Read these off the matrix that follows.
1) Give the entry in the bottom-left corner.
2) Give the largest entry in the first column.
3) Give the top entry of the column that holds the smallest entry.
4) Give the entry just right of 59.
5) Give the entry in the bottom-right corner.
6) Give the 5th entry from the end, reading row by row.
7) Give the 2nd entry on the main diagonal.
8) Give the 2nd entry from the end, reading row by row.
[[-21  37  44  37]
 [-34  37  35  37]
 [-14 -48  36 -48]
 [-46 -37  16 -37]
 [ 12 -16  57 -16]
 [  7  15  59  15]
 [-14  35  48  35]
 [  8 -29  53 -29]
 [ 10   9  60   9]
 [-26  37  40  37]
 [-23  37  42  37]
 [ 11   5  60   5]
 [-57 -18  12 -18]]
1) -57
2) 12
3) -21
4) 15
5) -18
6) 5
7) 37
8) 12

Read these off the matrix that follows. Counting starts at 0.
1) Read off the entry directly below 1.
2) Read off the entry in row 2 and column 2.
3) Read off the entry in the top-left corner.
4) Read off the entry just left of the largest entry.
5) Read off the entry in row 0 and column 2.
6) Read off the entry in the top-right corner.
7) Read off the smallest entry.
8) Read off the bottom-left entry.
0	-17	-17	-49	-9
-6	0	12	-3	17
-3	-46	-29	6	-18
0	-27	-16	-10	-39
-1	-4	-54	-22	6
-3	-13	7	-9	-52
-11	10	-19	-1	15
-6	-7	18	9	-5
1	-2	-7	50	-13
-1	-13	-16	-2	-3
-5	20	10	-4	20
1) -1
2) -29
3) 0
4) -7
5) -17
6) -9
7) -54
8) -5

10.5,4.3,-0.8,5.5,-8.4,-3.1,-5.6,10.3
17.4,1.8,22.3,9.5,-17.8,13.4,8.1,-7.7
11.7,11.4,11.1,3.4,-7.2,-5.9,9.9,-6.3
10.8,10.7,9.6,-1.7,-14.4,1.9,3.5,15.8
Indices start at 0.
What is the entry at row 0, column 1?
Answer: 4.3
The entry directly below the largest entry -> 11.1
What is the entry at row 0, column 0?
Answer: 10.5
What is the entry just right of -3.1?
Answer: -5.6
What is the entry just right of -17.8?
Answer: 13.4
The entry in row 0 and column 2 -> -0.8
What is the bottom-left entry?
Answer: 10.8
The entry just right of 22.3 is 9.5
What is the entry just right of 11.1?
Answer: 3.4
What is the entry in the bottom-right corner?
Answer: 15.8
What is the entry in row 2 and column 1?
Answer: 11.4
The entry directly above 9.9 -> 8.1
What is the entry just right of 10.8?
Answer: 10.7
What is the entry directly above 3.5?
Answer: 9.9
The maximum is 22.3
What is the entry directly above -7.7?
Answer: 10.3
The bottom entry of the column that holds the largest entry is 9.6

[[  6  29  -2  22  13   4   0  -7  52 -20]
 [ -1   0   0   2  -1   0  -1   1   2  -1]
 [  5  23  -2  16  11   3   0  -6  40 -15]
 [ -1  -8   0  -7  -2  -1   1   0 -16   6]
 [ -4 -19   1 -13 -10  -3  -1   5 -32  12]
 [ -5 -20   1 -14  -9  -3  -1   5 -35  13]
 [  0  -3   0  -2  -1   0   0   0  -5   2]]
Counting starts at 0.
The entry in row 1 and column 2 -> 0
The top entry of the column that holds the largest entry is 52
Give the entry in row 1 and column 0.
-1
The entry in row 0 and column 2: -2
The entry directly below 22: 2
Give the entry just right of -35.
13
Give the entry directly below -10.
-9
Give the entry at row 0, column 0.
6
Give the bottom entry of the column that holds the largest entry.
-5
The bottom-left entry is 0
Give the entry just left of the largest entry.
-7
The entry in row 0 and column 1: 29
Give the entry in the bottom-right corner.
2
The entry directly above -9 is -10
The entry in row 2 and column 0: 5
The entry directly below the largest entry -> 2
The entry just left of 3 -> 11
Give the entry in the top-right corner.
-20
Give the entry just left of the smallest entry.
5
Give the entry directly below 23.
-8
Give the minimum.
-35

arr =
[[-57   6 -19 -25  -2]
 [ 50 -10   2  35  -4]
 [ -5  22 -31  40 -22]
 [ -7 -26  26  41 -10]
 [ 18 -10  31 -47  -4]
 [ 17  37 -11  24   0]
 [  8   4 -33 -28   1]
 [-22 -12   3 -58  -2]
 [ 28  10 -19  17 -25]
 [-38 -10  25 -40 -24]
 [ 43  -8  -6 -35 -23]
 [  0  45   0   5  11]
 [ 26  -5 -33 -47  22]
 [-36 -10 -31   7 -13]
 [-53  -5  23 -30 -13]]
Counting starts at 0.
Report the entry just left of 11.
Answer: 5
Report the entry at row 0, column 2.
Answer: -19
Report the entry just right of the centre entry.
Answer: -58
Report the entry in the top-right corner.
Answer: -2
The entry in row 0 and column 1 -> 6
The top-left entry: -57
Report the bottom-right entry.
Answer: -13
Report the entry in row 2 and column 1.
Answer: 22
The entry just right of -38 -> -10
The entry at the centre is 3
The entry at row 1, column 0 -> 50
The entry in row 2 and column 0: -5
Report the entry in the bottom-left corner.
Answer: -53
Report the entry directly below -12.
Answer: 10
Report the entry just right of 18.
Answer: -10
Report the entry directly above the smallest entry.
Answer: -28
The top entry of the column that holds the smallest entry -> -25
The entry directly above the centre entry -> -33
Report the entry at row 1, column 2.
Answer: 2
The entry just right of the largest entry -> -10
The entry directly below the centre entry is -19
Report the entry directly above 5.
Answer: -35
Report the entry directly below the smallest entry.
Answer: 17
Report the entry directly above -12.
Answer: 4

X =
[[60 87 58 46 86]
 [50 46 45 40 52]
 [50 49 46 41 55]
 [31 85 65 91 41]
 [70 53 43 13 84]
 [58 64 50 37 72]
 [38 35 44 52 28]
 [50 26 37 28 44]
 [60 16 30  8 54]
 [35 12 36 43 15]
 [63 82 55 39 88]
 [31 84 65 92 39]
 [19 55 56 94  9]
 [59 45 42 24 67]
 [29 29 44 65 11]]
The entry in the top-right corner is 86
The last entry in the row that holds the smallest entry: 54
The entry just right of the centre entry -> 28
The entry directly below 9?
A: 67
The entry in the top-left corner is 60
The entry just right of 53 -> 43
The entry directly below the smallest entry: 43
The top entry of the column that holds the largest entry?
A: 46
The entry directly below the largest entry -> 24
The largest entry in the first column?
A: 70
The smallest entry in the first column: 19
The bottom-right entry is 11
The entry directly above the largest entry: 92
The first entry of the smallest entry's row -> 60
The second smallest entry?
A: 9
The entry just left of the largest entry?
A: 56
The 3rd-last entry, reading row by row?
A: 44
The largest entry in the last column: 88
The third entry, reading row by row: 58
The entry at the centre -> 37
The largest entry in the last row?
A: 65
The bottom-left entry: 29
The third entry on the diagonal from the top-right corner?
A: 46
The entry directly above 53?
A: 85
The entry directly above the centre entry is 44
The entry just left of 54: 8
The entry directly above 56?
A: 65
The entry just left of the centre entry?
A: 26
The entry just right of 63?
A: 82
